Each pair is two rows. How far apart are they, by a hidden measure? 0 means very close, and 30 very far. Two or three weighted sums of its numbers give each row a place; it is the straight-line distance between the places.
[ 17 -49  35 -33 -26  17  -8  42 -42  49  40 -17 -41   8]
[  0 -14  63 -25 -26  67   9  25 -12   0   7  -8 -16  -9] -> 11
[  0 -77   7 -67 -26 -84 -58  17 -36  43 -20  17 -66  42]
[-17  28  21  -8 -33  -8  -8   8 -42  67  66 -17 -57  25] -> 11
[ -17  -77   28  -92  -20  -33 -108   42  -42   43   13  -25  -66  -42]
[  0  14 -78  17  72 -75  42 -50  55 -43 -66 -42  -8 -25] -> 13
[-42  35 -21  42 -13  50  17 -17  18 -37   7 -17  57 -34]
[  0 -14  14  25 -33  17 -17  17 -36  37  40  42  16  33] -> 9
[-59 -77  35 -42 -33 -33 -75 -17 -36  67  26   0 -66  33]
[ -8  42   7  17 -26  50  25   8 -12 -12  40  -8  25 -34] -> 15
[ 25  21 -71  25  59 -33  34  -8  61 -49 -66 -58   8 -42]
[-17 -70  35 -50 -33 -50 -92   8 -42  61   0   8 -74  42] -> 15
[  0 -49   0 -58 -26 -75   9  -8 -42  73  20  25 -57  25]
[ -8  14  42   9 -13  42  42 -25  49 -31 -33   0 -16  25] -> 25
[  0 -63  28 -92 -33 -50  34 -17 -36  43 -13  25 -57 -25]
[  0 -63  35 -33 -26  -8 -58  25 -36  73  40  -8 -57  33] -> 23
[-25  -7  28 -17 -33 -25   0 -17 -42  67  40  17 -33  42]
[-42  21  14  17  20  17  34 -75  73 -43 -46 -17  -8  17] -> 19
[  0 -49  21 -50 -33 -42   0  17 -42  55   7   8 -66  33]
[ 17  14   0  42 -26  58   9  42  12 -43 -13   0  41  -9] -> 14
[  0 -28  63 -17 -26  50 -33  25 -42  43  40  17  -8  17]
[-25  21  35   0 -26  25  59 -42  25 -18 -20  -8 -49  17] -> 17
[ 33   0 -71  25  78 -50  25   8  49 -49 -59 -25  33 -34]
[  8  28  14   0 -33  25 -17  25 -36  43  59  17  16   0] -> 26
[ -8  14  56   9 -26  50  25  -8   6  18  13 -17 -41  33]
[  8 -21 -71 -17  98 -92  17 -58  49 -49 -66 -50 -33 -17] -> 21
[ 17   7   7  50  -6  33  25  17  37 -43 -33 -25   8  25]
[ 17  28  56   9 -26  42   9  17   6  12  13 -50 -66  33] -> 13
[  8  14  35   0 -33  33   9  17 -36  37  46  33  25  17]
[  0 -63  56 -92 -26   0   0  17 -42  49   7   8 -57 -34] -> 9
[ -8  21   0  50 -20  33  25   8 -12 -31  20   0  41  17]
[ 25 -28  42 -17 -33   0 -42  33 -42  55  40 -17 -49  42] -> 12
[ 25  35  28  34 -20  50  -8  17  49 -24 -20 -17 -16  25]
[  0 -70  35 -25 -26  -8 -58  25 -42  49  40  25 -16  17] -> 26
[ 17  49 -28  59  13  17   0   8  37 -37 -20 -17  33   8]
[ 33  28 -21  17  59  -8  -8   8  55 -49 -59  25  25   8] -> 2
[-33  35  42 -25 -13  67   9 -42  31 -12  13  25  49 -34]
[ 25  14   0   9 -13  33  17  25   0 -31   0  33  57 -17] -> 13
[  0  14  70 -42 -26  42  17 -17  37  -6 -20   0 -41  -9]
[ 17  21 -71   0  98 -67  34  -8  43 -55 -66 -17  33 -59] -> 22
[ 33  14 -71  25  72 -42   0  25  43 -43 -66 -42  41 -67]
[ -8   0   7  25 -26  33  34   8 -36  12  40  25  41   8] -> 16
[ 33   7 -21 -33  59 -25  17 -25  79 -43 -66   0  -8 -17]
[ 25  35 -28  17 -13  -8  34  17 -18 -18   7  25  49  -9] -> 16
[ 17 -63  35 -33 -33 -17 -25  33 -42  49  20   8 -57  33]
[  8 -63  28   0 -26  33 -33  42 -42  18  33  17  16   8] -> 1
[ 25  -7 -64 -33  78 -75  25 -42  73 -49 -66 -50 -57 -25]
[-17 -77  42 -58 -26 -33 -83  17 -36  49   0  17 -66  33] -> 20
[  0  35  28  17 -33  25  17  -8  -6  30  33  17  -8  33]
[ 17  28  35   9 -20  58  17  25  25 -12  13   8  16   8] -> 10
[ 33  -7 -78  17  72 -67  34   8  37 -43 -66 -50  25 -42]
[-25 -63  42 -50 -20 -33 -25   0 -42  61  13 -25 -74  42] -> 17
[ -59  -84   28  -50  -33  -50 -108    0  -42   43  -13  -42  -82   42]
[ 33  28 -21  17  20  17   9  17  61 -43 -46 -25  -8 -17] -> 10
[ -8 -28  49  -8 -26  42   9   8 -36  49  46 -17 -49  25]
[  8  49 -28  34  52  25  34  -8  55 -49 -33  -8  57 -25] -> 5
[  8  63 -14  50 -20  33  34  17   6 -24  20 -17  33   8]
[-33  28  42   9 -26  50  17 -17 -24  30  46  17   0   8] -> 13
[-17  21 -35  25  39  33  34 -17  55 -49 -40 -25  57 -42]
[  8   7 -28  25  33  42  -8 -17  79 -49 -53 -50  25 -42] -> 11
[  0  21 -42  25  59 -17  34 -33  67 -49 -53 -25  16 -17]
[-33  21 -64  50  52 -59   0 -58  31 -49 -59 -17   8  17] -> 11
[-25  42 -14  17 -13  50  17  -8  12 -24  33 -17  49 -59]
[  -8  -91   35 -100  -26  -84 -108    0  -42   49  -40   17  -82   25] -> 8
[  8  -7  14  17 -26  42  17  25 -36   6  46   8  25   0]
[-17  21  14  25  20  25  34 -50  61 -43 -40   0   0  25] -> 11
[  8 -42  49  25 -26  58 -33  42 -42  12  26 -50 -49  25]
[ -8   0  28 -17 -26  33   9  17 -42  43  59  25   8  -9] -> 25
[  8 -63  42 -17 -26   8   9  33 -42  18   7   0 -41  25]
[ -8  35  14  34  26  33  17 -42  67 -43 -33  17  25  17] -> 14
[ 25  28  14 -17 -13  25  25   8  12   0  13  33  25   0]
[ -50  -77   56  -25  -26    0 -100   -8  -42   37    0   25  -49   42] -> 6
[ 17  14  35 -33 -33  33 -75  42 -42  55  66  -8  -8 -25]
[ 33 -14  14   9 -26   8  -8  50 -42  37  40  -8 -25  25] -> 17
[ 25 -21  28 -17 -33  17  42  25 -36  24  26   8 -25   8]
[  8  21   0   0  13   0  50 -33  55 -37 -46  -8  -8  17] -> 12
[ 33  42  49 -33 -26  42   9  33 -18  55  53 -25 -33  -9]
[ 17  35  35  17 -33  58   0  25 -12  18  40   8  16  17] -> 4
[  8 -56  35 -25 -33   0 -25  33 -36  67  46  -8 -74  33]
[ -92  -84   -7   25  -26  -42 -108  -33  -42   24   20   17  -33   58] -> 16
[ 25 -56  35 -50 -26 -17 -50  42 -36  67  33 -25 -82  25]
[ -8 -21  35   9   7  25   9 -42  67 -43 -66  25 -33  33] -> 15
[ 42  14 -14   9 -20  25  -8  50 -18 -12  26  -8  33 -25]
[ -8 -70  49  17 -26  50 -92  33 -42  30  46   8  16  17] -> 7
[  8   0 -71 -25 111 -84   0 -33  31 -43 -66  -8  49 -84]
[-33  21  63 -25 -26  33  -8 -42   0  43  26  25 -25  25] -> 25
[ 25  14  42  -8 -20  50   0  25  12   0  13  25  16   0]
[  25  -14  -78   -8   78 -100   25  -33   55  -43  -66  -42  -41    0] -> 24
[-50 -70  42   0 -26  17 -92   0 -42  37  20  33  -8  33]
[  8 -49  21 -17 -26 -17  -8  33 -42  55  26  -8 -41  33] -> 11
[ -8 -42  21  34 -33  42 -33  33 -42   6  33  25  33  25]
[ 25 -21  21   0 -26  17  25  33 -42  30  46   0  -8  17] -> 2
[ 33  42  35 -33 -26  17   9   8  12  30  26  17   0  -9]
[-17 -63  35 -50 -33 -25 -75  25 -42  55  20  25 -49  33] -> 12
[ 25 -70  14 -17 -26 -17  -8  42 -42  43  46   8 -16  17]
[  8  -7 -71   0  72 -42   0  17  25 -43 -66   0  74 -75] -> 1
[  8  21 -71  34  65 -84  25 -25  18 -49 -59 -17   0  17]
[-17  35 -78  17  78 -84  42 -58  43 -43 -66 -25   8 -17] -> 7
[ 17   0 -57   9  65 -50  42 -17  55 -43 -66   0   8   8]
[ 25  14 -64  17  78 -25  25   0  61 -49 -66 -42  16 -50] -> 3
[-17  21  42   0 -13  58  25 -33  49 -31 -20   0   8  -9]
[ 42   7 -71   9  85 -75  -8   0  37 -43 -66  -8  16 -25] -> 16
[ 25  14  -7  -8 -20 -17  34  17 -36  43  40  17  -8  17]
[ 17  35 -71 -33  85 -50  25 -17  49 -43 -59   0  41 -84] -> 8
[-25 -14 -42  59 -26  -8 -17  17 -42   0  46   0  33  25]
[-17  21  21  17 -26  33   9  -8 -24  37  59  -8   0  17] -> 15
[  8  49 -35  42 -13  42   0  25   0 -37  26 -42  41 -34]
[ 17  28 -50  -8  65 -25  34 -33  79 -49 -66 -33   0 -42] -> 10
[-17  28 -71  50  72 -67  -8 -42  37 -49 -59 -17  33   0]
[-42   0  14  42 -26  42  17 -25 -30  12  40   8   8  33] -> 11
[ 25  21 -71 -25  98 -67  25   8  37 -43 -59 -17  57 -92]
[  8  21  35 -17 -20  25  34   0   0  12  26  25  16   0] -> 16
[ 42  21 -57   9  65 -33  25   8  55 -49 -59 -25  16 -34]
[  0  35 -50  17  72 -42   9 -42  61 -43 -59   0  25   0] -> 7
[  0   7 -71   9  78 -92  50 -42  18 -49 -66   0   0  17]
[   8  -70   21  -33  -26  -50 -108   25  -36   61    0  -17  -74   42] -> 17
[ 17   0  42  -8 -13  50 -17 -17  79 -43 -53 -25 -33   0]
[ 17  42 -35  34  46   8  17   0  55 -43 -40  -8  33  -9] -> 14
[  8 -63  21  34 -33  33 -50  50 -42  18  33 -50 -49  25]
[ -8  28 -71  59  46 -59  25  -8  12 -49 -59 -17  33   0] -> 12
[  8  42  -7  17  33   8 -17   0  37 -37 -26  42  49   0]
[  8  14 -64  -8  72 -50  50 -17  55 -49 -66   0   8 -50] -> 20
[  0 -63  70 -50 -33  25 -25   8 -42  55  26  -8 -66   0]
[-59 -91  -7 -67 -33 -84 -83  -8 -42  30 -20  25 -57  17] -> 10
[-25  21   7 -25  13  50  42 -33  49 -49 -26   8  49 -67]
[ -17  -84   21  -42  -26  -67 -108    8  -42   49    0   33  -57   50] -> 5
[ 17   7  28   9 -26  50  -8  42 -30  18  40  17  25   0]
[ 25  14 -50   0  52   0   0  33  43 -49 -53   8  66 -50] -> 12
[ -17  -77   56  -75  -33  -25 -108   17  -42   67   26    8  -82    0]
[-33 -14 -14  17 -33  33   9   0 -36   0  53  25  49 -17] -> 10
[-25  -7  28  34 -33   8  25 -25 -42  30  26  -8 -41  50]
[  8  42  42   0 -26  33  42  -8  -6  24  26   0 -25  25] -> 12
[ 33 -21  14  25 -33   0   0  42 -36  24  26 -50 -66  50]
[-25 -42 -21  50 -20  17  25  -8 -42 -31  20   0  66   8] -> 19
[ 17 -21  21 -17 -26   8  25  25 -36  43  40   0 -33  17]
[-25 -70  35 -25 -26 -33 -67   0 -42  67  26 -25 -82  58] -> 7
[ -8  63  35   9 -26  25  25 -33   6  30  33  25   0  17]
[ -8 -84  42 -75 -26 -59 -75   0 -42  61 -13   8 -74  33] -> 15
[  0  35 -35   9  59 -17  42 -33  61 -43 -53   8  33 -25]
[ -8 -84  21 -67 -33 -75 -33   8 -42  30 -33  17 -90  33] -> 5
[ -8  14  63   9 -33  58   0   8 -30  30  26   0 -25  25]
[ 17  35 -71  -8  85 -42  25   0  43 -43 -53   8  57 -59] -> 17
[-17  14   7  17 -26  42  34 -17 -30  24  46 -17  25   8]
[ -8 -63  14 -42 -26 -59 -42   0 -36  73  26   8 -57  42] -> 11
[ 17  42   0 -83 -26 -42 -25 -25 -30  61  40 -50 -74 -25]
[ 33  21  49 -17 -33  25   0  33 -24  43  40 -25 -57  17] -> 14
[  0  35  14  17   0  25  17 -17  31  -6  13  17  33   8]
[-25 -77  28 -33 -33 -25 -92   8 -42  79  40   8 -49  33] -> 10
[ -8 -63  28 -25 -26 -17 -67  25 -42  61  46 -25 -49  25]
[  8  56 -57   9 -20  -8  42   0 -18 -24  33 -33  33 -59] -> 22
[  0  49  21   0 -20   0  17 -33  12  18  13  25  -8  25]
[ -75  -70   35  -58  -26  -50 -117  -25  -42   43  -20   33  -49   33] -> 7
[  8  28 -57  17  72 -25  25 -25  73 -49 -59 -33   8 -25]
[ -8 -49  35  25 -26  33 -67  33 -36  43  53 -17 -25  42] -> 8
[-25  56  35 -25 -39  50   9 -17 -24  43  59  17   0 -25]
[ -8 -49  63 -50 -26  17 -33  17 -36  67  40 -17 -57   8] -> 20
[ 17  28  28  17 -39  42   9  33 -30  30  46  -8  -8  17]
[ -67  -84   28  -75  -26  -50 -108   -8  -42   55    0    8  -66   17] -> 8
[ 33  35   0  25 -13  25  25  25  49 -43 -33 -42 -33   0]
[  0 -28  28   0 -26   0   0  25 -42  43  40  -8 -33  25] -> 22
[  8  14 -71  25  85 -67   0 -17  43 -43 -59   8  33   8]
[  0 -49  28 -17 -33  17   0  33 -36  49  46 -17 -41   8] -> 9
[ 33   7 -42  25  46 -17  42  17  37 -43 -53  -8  33 -17]
[ 33  14 -50  25  65 -17   9  17  49 -49 -59   0  41  -9] -> 7
[  0  28 -35  17 -33  25  34  17 -30 -24  40  -8  49 -59]
[  0 -70  35 -67 -20 -50  -8  -8 -42  37 -20  17 -57  42] -> 18
[  8  28  49  -8 -26  67   0  17  25 -24   0  17  16 -17]
[ -8  -7 -50  25  65  -8  17 -58  79 -49 -59 -42  16 -42] -> 19
[ 17  35  -7  34 -13  50   9  25  12 -24  26  -8  41 -17]
[  8  42 -42  25  46   8 -25   0  37 -43 -26  33  74 -34] -> 5
[-25 -56  42  -8 -33  42 -58  25 -36  24  33  25  16   0]
[ 25   7  42   9 -33  17   0  25 -36  49  46   8 -25  33] -> 6
[ -42  -70   35 -100  -26  -67  -33  -17  -42   43  -26   -8  -82  -42]
[-25   7  14  34 -26  17   0   8 -36  43  59  -8 -16  42] -> 16
[ -8 -42  28 -50 -26 -17  17   8 -42  67  33   8 -49  17]
[-42 -70  21 -33 -26 -25 -75  17 -42  30  13   8 -33  17] -> 11
[  8 -14  42 -17 -33   8   9  17 -42  67  46 -17 -57  33]
[ 17  42 -21  17  26 -33  25 -17  25 -31 -26  25  25  25] -> 13
[  0   0  28  42 -20  42   0  17  12 -31 -20   0  16  42]
[   0   14  -71  -17   72  -17   25    8   37  -43  -59  -25   66 -100] -> 18
[ 25   7 -57  -8  91 -33  17 -25  73 -43 -59   0  33 -34]
[  8 -14  -7  42  -6  17  42   0  25 -43 -40  17  25  17] -> 7
[ 25 -70  42 -58 -26 -17 -42  42 -42  37   7  17 -41   8]
[ -8  28 -50  42 -20   0  34   8 -30 -31  20  17  74 -17] -> 12
[ 17   0  21 -17 -20  33   9  25   0 -18   0  42  49 -17]
[ 33  35 -57  17  20 -33  42  17  12 -43 -46   0  16 -17] -> 13
[-25   7 -71  25  65 -67  59 -58  49 -49 -66 -33 -16   0]
[   0  -84   35 -100  -33  -75 -108   25  -42   43  -26   -8  -90   -9] -> 16
[ -42  -91    7  -83  -33  -75 -117   -8  -42   85    7    0  -90   25]
[  8 -14   0 -33 -26 -59  42   0 -42  61  40  25 -33  17] -> 18
[  0 -14  21 -50 -26 -25  34   0 -42  61  40  17 -33   0]
[ 25  35 -35 -17  33   0   9 -17  61 -49 -40 -25   8 -59] -> 26
[  0 -77  35 -50 -33 -33 -50  17 -42  61   7   8 -66  42]
[  8 -77 -14   9 -26 -25 -75  50 -42  12  13   0 -16  25] -> 13
[ 17  35 -71  25  78 -67  34  -8  18 -43 -53   8  41   0]
[ 17  28 -64  50  33 -33  34  17  25 -43 -46 -17  25   0] -> 6
[ 33   0  14  17 -20   0  -8  33 -36  30  40   8   8  33]
[-17   7  63 -33  -6  58 -17 -50  61 -18 -26  17   8   0] -> 15
[  8  28 -71  34  78 -75  -8 -33  25 -49 -59  17  25  25]
[-17 -21  35  17 -33  42  -8  25 -42  30  40  -8  -8  33] -> 18
[-25  49 -50   0  52  -8  42 -42  49 -49 -33  -8  41 -67]
[ -33  -63   49   25  -33   42 -100    8  -42   37   46    8  -16   42] -> 10
[ 17 -14  49   0 -33  42   9  33 -30  37  40   8 -25  17]
[  0  -7   0   9 -20 -25   0  17 -42  55  53  17  -8  33] -> 9
[ 17  21  35  25 -33  50 -33  33 -30  24  40  17  -8  33]
[ 17   7  42  25 -20  42   0   0  31 -18 -20  25  16  33] -> 6
[ -25  -56   42 -100  -33  -59   17  -25  -42   61   -7    8  -90  -25]
[ 33  28 -71   9  78 -50   9   8  37 -43 -59   0  49 -42] -> 20
[  8 -63  28 -42 -26 -59 -58  25 -42  55  26  17 -57  33]
[ 25  28 -50  25  20 -17  34  17  31 -37 -26   8  25  -9] -> 7
[-17  28 -78  17  72 -42  42 -50  55 -43 -59 -42  25 -59]
[ -8  14  21  25 -39   8   0   8 -42  49  46  -8 -49  50] -> 13
[ -8 -70  49 -58 -26 -33 -92  17 -42  43 -13 -17 -66  33]
[ 33   0 -71  -8  91 -84  34   0  25 -49 -59 -17  25 -50] -> 25
[  8  42  21  17   0  42  -8 -25  61 -18  -7 -17   8   8]
[ 25  21  14 -17 -26 -25  17  33 -42  49  53   8 -33   8] -> 22
[ 17  28  28   0 -13  25  50 -17  37 -24 -20   8  -8  17]
[-17 -63  -7   0 -26 -25  50 -17 -42   6   7 -17 -33  17] -> 21
[ 17   0 -71   9  91 -67  34  -8  43 -49 -59 -17  33 -34]
[  8   0  49   9 -26  33   9  17 -12  18  13   8 -16  42] -> 20
[ 25  42 -64  17  72 -67   0  -8  43 -43 -59   0  25   0]
[-33  42 -21 -25  33  33  34 -33  37 -49 -20  25  74 -75] -> 15
[ 33  28 -64 -17  72 -67  42 -25  49 -49 -66 -50  -8 -50]
[ 33   7  -7   9 -26  17  25  42 -36  12  46   0  25  -9] -> 13
[ 17 -42   0  50 -26  50 -17  50 -42 -18  33 -42  16   0]
[ 17  21 -78 -33  98 -92  42 -25  43 -49 -66 -25   8 -84] -> 18
[ 33  49 -78 -33  85 -92  -8 -25  37 -43 -53 -17   8 -50]
[  0  56 -35  25 -26  33   0   8 -24 -12  59   0  49 -42] -> 10
[ 25 -14  28 -42 -26 -25  -8  33 -36  73  53 -17 -66   8]
[ -8  42 -42  25  46   0  25 -33  49 -43 -20 -17  49 -34] -> 8
[-25  -7  49 -17 -33   0 -17 -17 -36  61  26   0 -74  50]
[  0  42   0  34   7  33  17  -8  49 -37 -13  17  25   8] -> 8
[-17  28  28  25 -26  58  -8   0 -18  12  46   8  33  17]
[ 17 -56  28 -17 -33 -17 -17  25 -42  49  20  25 -41  33] -> 18
[  0  14 -42   0  65  17   9 -25  73 -49 -59   0  49 -50]
[  8  56 -21  42  20   0  25 -17  37 -37 -13   0  16  17] -> 15
[ -25  -70   42  -83  -33  -25 -108   25  -42   43    0    0  -74   -9]
[ 17  28  21  17 -33   8  17  17 -36  43  46   0 -25  33] -> 4
[-17  14   0  17 -26  25  -8   8 -30   6  40  42  74  -9]
[ -8  21 -35 -17  59  25  -8  -8  49 -49 -53  25  82 -84] -> 9
[  8  49  35  -8 -26  42  34 -17  18  18  26   8  -8   8]
[-59 -63  56 -33 -26   8 -92   0 -42  61  33   0 -49  25] -> 10
